Here are some points, one per row:
tensor([-28,   9,   8,   5, -58, -14, -40,  10,  11, -48,  35,   5,  74, 127,
        -57,  13,  -6,   0, -59,  42,  25, -12,   9, -42])
tensor([-38, -12, -22,  34,  66,  24,  51,   4, -36, -20,  63, -42,  -4, -18,
         -3,  20, -22,  16,   4, -40,  29,  37,  -2, -37])
tensor([-21, -17,  -5,  33, -36,  44,  31, -45,  38,  74,  31,  45,   4,  13,
          8, -41, -34,  15, -18,  38,  66, -11,   3,  30])
tensor([-50, -20,  14,  20, -28, -55, -26,  31, -34, -18, -15, -36, -22,  -1,
        -15, -61, -15,   6, -14, -14,  43,  19, -38,  23])
tensor([ 34,  32, -52, -31, -35,   8,  54, -31, -16,   7, -11, -23, -21, -20,
         16,   9,   4,  10, -52,  -1,   1,  15,  13,  -6])
tensor([-53, -48,   6, -19, -29, -68,  53, -21, -20, -20, -22,  50,   7, -18,
         34, -47,  -7,  14,   6, -37,  27,  -6, -47,  -1])
tensor([ 47,  29,  49,  -2, -28, -76,  19,  -3,   0,  19,   3, -25, -48,  19,
         14,  26,  -5, -15, -28,  13,   4,  52, -48, -11])
tensor([-49,  33,  41, -11,  24,   8, -19,  17,  12, -13, -32,  -9,   4,  -6,
          8,  10,  -1, -14, -24,  28,  29, -16,  30, -71])
tensor([-21,  46,  48, -27,  21,  39,  38,  -6, -49,  42,  66, -10,   1,  15,
         -1, -34,  10,   5,  29,  13, -46,  -8, -11, -40])
tensor([  4,  -5,  36, -70, -64,   3, -39,  -7,  17,  17, -37,  -7,  -2,  -8,
          5,  18,   2,  55,  70,   5,  10, -19,  20, -62])
tensor([-15, -17,   1,  36, -32,   1, -34,  18,  21,  -9,  42, -14,  10,   1,
         -2,  27, -15,  18, -25, -16,  -3,  72,  56,  40])
tensor([-24,   2,  -3,  33, -39,  -4,  -9,  -9,  65,  50,  36,   5, -19, -29,
          1, -25, -15,  15,   0, -12, -80, -38,   5,  31])
tensor([ 33, -19, -44, -33,   7, -54,   0, 127,  22,  54,  29, -12,  82, -44,
          7,   4,   1, -14,  47,  44, -12,   6, -20, -12])
tensor([ 37, -23,  -9, -60, -13,  24,  39,  51, -29,   5, -21,   8,   3,  29,
         26,   6,   5, -46,  44,  -1,   6, -15,  -2,   3])
tensor([-15,   1,  19,  -2,  39,  25, -10, -14,  33,  54,  49,  27,  -1,   4,
          2, -16, -20, -19, -10,  15, -62, -16, -52, -20])
tensor([-41,  -6,  20,  -9,  55, -10, -52,  -8,  29,  -8, -29, -21,   5, -30,
        -12,  27,   4, -21,   2, -69,  23,  26,  57, -41])
tensor([ 53, -31,  12,   8, -38,   5,  17,  39,  45, -16,  43,   3, -20,  11,
         19, -51,   4,   5, -19,  32,  15, -18,   5,  15])
tensor([ 34,  -7,  24,  72,  43,  -7,   6,   4,  40,   1, -35,  -5,   0,   8,
         57,  48, -12, -16,  -8,  -7,  31, -19,  25, -38])
tensor([-37, -42,  -2, -13, -10,  36,  39,  46, -33, -27, -26,  86,  13,   8,
         46,  29, -13,   0,   7, -41,  -7,  32, -21,  -8])
tensor([ 26,  31, -25,  33, -32,   1,   0, -26, -15, -32, -23,  10,   7,   9,
         -4,  23, -93, -61,  23,  10, -28, -21,   7,  11])
tensor([ 49,  17, -15, -22,  18,  22,  58, -40, -21,  -2,  13,  -2, -20,   0,
        -11,  19, -25,  32,  31,  46,  12,  51,  -6, -19])
tensor([-30,  22,  -2,  63, -47,   5,  -2,   7,  35,   2, -37,   0,  -1,  -8,
         -2,  10,  -4,  45,  -5,  27,  -4, -22,   2, -54])
tensor([ 16,  41,  11,  45, -11,  26,   5, -12, -30, -36, -15,   4, -17,   1,
        -23,  15, -63, -58,  68,  26,   0,   1,  20,  18])
tensor([ 41,  -7,  81,  36,  58,  14,  30,  11,  43,  -6, -39,  26,  10,  37,
         31,  46,  -9, -19,  -3,   0,  30, -12,  14, -31])
tensor([ 40,  33,  29,   9,   8, -59,  16,  -9, -13, -28, -10, -77,  -5, -11,
        -37, -59,  30,  -2,  17, -11,  26,  21, -27,  16])
tensor([-29, -45, -16,  24,  -2,   3,  12, -16,  -3,  35, -22, -30, -12, -49,
          5, -21,   3,  -2,   1, -55, -76,  23,  37,  13])
tensor([-25, -22,  22,   2,  -4,  -8, -65,  31, -17, -21,  44, -28, -20,   3,
        -20,  23,   6,  35, -19, -10,  14, -49,  36,  44])
tensor([ 12,  21, -61,  14,  66,  -5,  34,   8,  36, -40, -14,  -3, -26,   1,
         16, -77,  20,  23,  18,  16,  17, -41,  34, -38])
tensor([ 44, -23,  51,  21, -12,  19, -11,  10,  -6, -12,  45, 103,   6,  -8,
          9, -35,   3,  17,  15, -26,  20, -50,  35,  27])
tensor([-22,  52, -26,  69, -21,  13, -34,  -4,  -8,  44, -37, -41,  16, 127,
         29, -24,  61,  66,  44, -49, -20,  30, -25,  12])
tensor([ 51, -47,  33,   3,   5,  18, -48,  31, -41,  45, -22, -34,  -2,  -3,
         33, -25,  -7,  -2,  -5,   1, -56,  -8, -24, -11])
tensor([-26, -53,  28, -53, -19,  20, -50, -18,  25, -18, -44,  17, -23, -14,
         -1,  32,  10,  33,  25,  50,  18,  65,  22,  41])
tensor([ 46,  -9,  10,  24,   6,   4,  30,   7,  50, -40, -35,  27,  82, -40,
         13, -48,  16,  -6, -42,  39,   7,  24,  21, -53])
tensor([-22, -43,  42,   1,  20,  19, -25, -36, -31,  35, -18, -71, -14, -22,
         18, -25,  -5,  -6,  16, -13, -38, -19,  -9, -18])
tensor([-11, -53,  -7,  34, -15,  -8,  36, -14, -52,  51, -14, -30, -18,  12,
        -30, -23,  73, -39,   9,  18, -15,  -9,  33, -31])
tensor([   3,   21,   -7,    5,   40,  -33,  -26, -100,  -60,   14,   52,   18,
         124,  -17,   66,  -13,   -6,    6,  -46,   72,  -48,   17,   -3,   -4])
tensor([-34, -39,  51, -53, -29,  12,  46,   3,  45, -34,  56, -37, -81,  14,
         39,  14, -19, -28, -45, -25, -18,   1, -19,   4])
tensor([ 47, -13,  11, -32,  31,   0, -39, -10,  28, -35, -28,   4,   2,   2,
        -31, -59,  18,  -7,   2, -28,  20, -35,  48, -23])
tensor([   9,   32,    5,   73,  -11,   16,  -25,  -22,  -24,   52,   59,   21,
         -30,    9,   22,   18,  127, -111,    1,    2,  -12,  -17,   -8,  -27])
tensor([-29,  -5,  30,  11, -13,  20,  19,  12,  35,   4, -47, -11,   4,  -4,
         -4,  29,  14,  11,  25,  31,  10,  88,  54,  67])
tensor([ 34,  30, -38, -60, -14,   8, -12, -20, -34,   9, -11,  26,   1, -11,
          7,  17,  -4,  -1, -58, -30,  10,  22,  21,   7])
tensor([ 30, -17, -61, -30,  15,  -3, -61, -28,  31,  12,  59, -47,  23,   3,
        -13,  19, -17, -45,  51,   1,  38,  -2, -32, -22])
tensor([-16, -39, -12, -19,  42,   3,  -6, -28,  29,  33, -22,  37, -33, 127,
        -36, -29,  10,  47,   9, -24, -70,  37,  10,  19])
tensor([ 32,  17,  28,   0,  12, -71,   2,   4,  -8,  -5,  -8,  18,   0,   7,
         13,  38,  12,  17, -15, -39, -12,   3, -31,   9])
tensor([ -15,  -52,   47,   -5,   35,   32,   36,   -8,  -32,   16,  -28,   -3,
          50,  -14, -127,  -16,   37,   -6,  -40,   39,  -26,  -18,  -24,   -5])
tensor([-35,  14,  36, -80, -53,  -3, -50,  -1,   8, -16,  46, -23,  29,  -9,
          9,  10,  -2,  27,  -3,  15,   6,  -6,  28, -40])
tensor([ 28,  45, -22, -12,  -8,  26,  53,  36, -10, -15, -26, -50,   6,  18,
         55,   9,   1, -23, -68, -38,   7,  -3,   0,  22])
tensor([ 28,  28, -19, -30,  -4,  28,  -4, -16,  -1,  -2,  -8,   0, -18, -44,
        -12,  24,  24,  -8, -22, -38,  -4,  20,  -6,  16])
tensor([ 37, -18,   2,   7, -10,   7,  19,   8,   9, -35,  29,  12,   2,  15,
         18, -53,  16,  45,   9,  14,  15, -29,  53,  65])
tensor([ 29,  18,  35,  -2,  18, -71,   2, -11,   0, -10, -18,  11, -25, -13,
        -19,  42,  32,  15, -23,   5,  16,   4, -72,  29])
tensor([-51,  37,  36,  -1,   1, -66,   7, -12, -19,  39, -14,  36, -28, -33,
        -60, -47, -12,  -8,  -9, -16,  29,  17, -28,  11])
tensor([ 34,  18, -24, -13,   0, -88,   8, -28,  18,  -2,  -1,  -5,  17, -22,
        -30,  28,   0,  23,  35, -22, -19,  47, -50,  34])
tensor([-41,  10, -66, -50,  48, -36,   2, -20,  44,  11, -13,  10,  -5,   7,
         16,  23,   3, -22, -20,  17,  19, -23,  65, -53])
tensor([ 18,  58, -29, -30,  -9,  33,  -8,  40, -44,  26, -10,  44,  -1,   7,
        -66,  15,   7,   6, -75, -30,  13,  11,   7,  -5])
tensor([ 16,  32,  41,   4,  -9, -48,  -7,  -3, -10,  -9, -11,  46,   1, -34,
        -24, -41,  -1,  -9, -13, -46,  19,  18, -34,  10])
tensor([ 29, -47, -36, -37, -36,   3,  -1, -29, -23, -17, -20,  11,  -8,  16,
         -1,  20,  -5, -36,  30,   9,  20, -24, -11,  11])
tensor([-62,  42, -19, -34,  13,  16, -17,   3, -35, -14, -12,  -4,  -3, -11,
         31,  20,   9, -41,  38,  25,  17, -32, -15,  29])
tensor([ 10,  38, -13,  16, -19,  12,   6,  16,  -9, -54, -15,  11, -12,   5,
        -79,  28, -56, -59,  19,  18, -75, -33,  -6,  17])
tensor([-19, -31,   7,  27, -48,  33,   7,   2,  41, -40,  63,  16,  19,  -2,
          1, -51,  20, -47,  22, -52,  11, 102,   6, -12])
tensor([-37,  13,   3,  51, -44,   9, -11,  -1,   8, -12,  42,   3,   7, -69,
         -2,  34,  18,  65,  23,  23,   8, -27,  12, -22])
tensor([-39,  26,  25,  43, -30,  17, -26,  17,  26,   3, -42,   8,   7, -12,
         11,  31,  -1,  54,   3,   8,  20, -41, -20, -18])
tensor([ 19,  26, -45, -29, -23,  52, -27,  -4,  -8, -23,  -9,  -6,  -7, -26,
          7,  11,   8,  27, -52, -21,   4,  20, -45,  23])
tensor([ 10, -62,  22,  19,  35,  30, -47, -21, -49,  28, -25, -15,   4,  -8,
         50, -23, -10,   0,  -2,  11, -15,  21, -27, -21])
tensor([ 26,  26, -24,   5,  -4,  11, -13,  28, -29, -15,  -7,  23, -61,   2,
        -22,  23, -45,  22,  -4,   0, -29,  36,  11,   2])
tensor([-20, -10,  29, -18,   4,  -8,  84,  -3,  35,  -8,  44, -12,   3,  16,
         17,  41,  14,  30,   5, -19, -10, -49,  29,  25])
tensor([-24,  30,  19,   1, -38,  -5,  12,  20,   8,  -9,  48, -30,  -3, -17,
         15,  13,   0,  44,  22,  27,  -5, -10,  39, -58])
tensor([ 11,  12, -36,  38,  14,  23,   4, -16, -15, -25,  12, -15,   3, -27,
        -69,  31, -62,  27, -12, -64,  10,  15, -17, -38])
tensor([-21,   7,  17,  14,  24,  11, -10, -27,  37,  95,  34, -11,  30,   3,
        -12, -12, -24, -16, -18,   0,  67, -24,  36,  98])
tensor([ 18,  25, -34, -35, -12,  30,  53, -17, -22,  11,  -6,   6,  19,  -9,
         21,  12,   6,  31,  23, -63,  15,   2,  -9,   1])
Along one direction, these points spread out more than along any other. Take the direction at right angles to it along which they spread out most. Go by this last direction. How far along it is each point below, from 0 to 99? 50 is the average, and the first point above lies past it. One standard deviation of the points above along it is 16.
tensor([-13,  24,  20, -21,  29,  -8, -16, -26,  46,  25, -35, -10,  15,   0,
        -25, -31,  -8,  -4,  -1,  14, -79, -24,  43, -26]) >> 43
tensor([ 57, -26,  13,  11,  -9,  14, -28,  -5,   9, -10,  37,   7,   3,  -4,
         -5,  41,  19,  55, -10,   8,  12, -36,  34,  60]) >> 63
tensor([ -7, -38, -14,   8,  22,  15, -38, -19, -12,  -2, -34, -29,  18,   5,
         49, -20,   2, -18, -52,  21, -58, -30,  -1,  37]) >> 32
tensor([-63,  63, -24, -50,  -5,  32,   5,   2,  42, -33, -39,  -6,  50, -22,
         26,  -8,  24, -45,  58,  40,  10, -14, -42,  64]) >> 61
tensor([ 23,  12, -56,  19,  59,  22, -69,  21,  42,  -6, -12,  47, -92, -29,
          3, -45,  13,   5, -39,   5,  20,  33, -10, -21]) >> 52
tensor([-52, -10, -33,   4,  88, -51,  28,  61, -44, -22,  54,   7, -14,  19,
         12,  23,  -6,  19,   3,  39,   3,  40,   1,  37]) >> 47
tensor([ 22,  46,  22,  13,  -5, -50,  -9,  16, -32, -17, -17,  -4, -48,   2,
         69, -45,  -5,  -2, -18, -12,   5,  10,  -8,  15]) >> 42
tensor([ 14,  46, -12,  -7,  -8,  16,   6,  -3, -45,   3, -17,  64,  -8,   3,
         -7,  -1, -16, -17,  63,  10,  18, -41,  -5,  15]) >> 53
tensor([-50, -38, -44, -21, -23,  18,  67,  21,  -9,  12, -21,   9, -49,   5,
         10,  17,   1,  -6, -55,  -7,  22,   1, -25,   5]) >> 55
tensor([  34,  -33,  -22,    9,   -4,   25,   15,   11,  -15,   -2,  -30, -124,
          14,   14,  -30,   17,  -57,  -22,   32,   14,   35,  -33,  -21,  -10]) >> 53
tensor([ 21, -21, -33, -25,  77,  22, -46,   0,  25, -46,  64,   6,   6,   4,
        -26,  22, -11, -13,  52,   1,  11, -26, -54, -15]) >> 54
tensor([-21, -60, -20,  32,  19,  14,  15, -37, -26,   9, -32,  -5,  38, -20,
         -7, -14,  44,   1, -15,  51, -31, -14, -34,  -2]) >> 24
tensor([  0, -59, -53,  18, -22, -84,  -5,  -2, -20,  -4, -21,  50,   4,  16,
        -12,  45, -12, -52,  41,  -7,  -6, -35,   3,  10]) >> 49
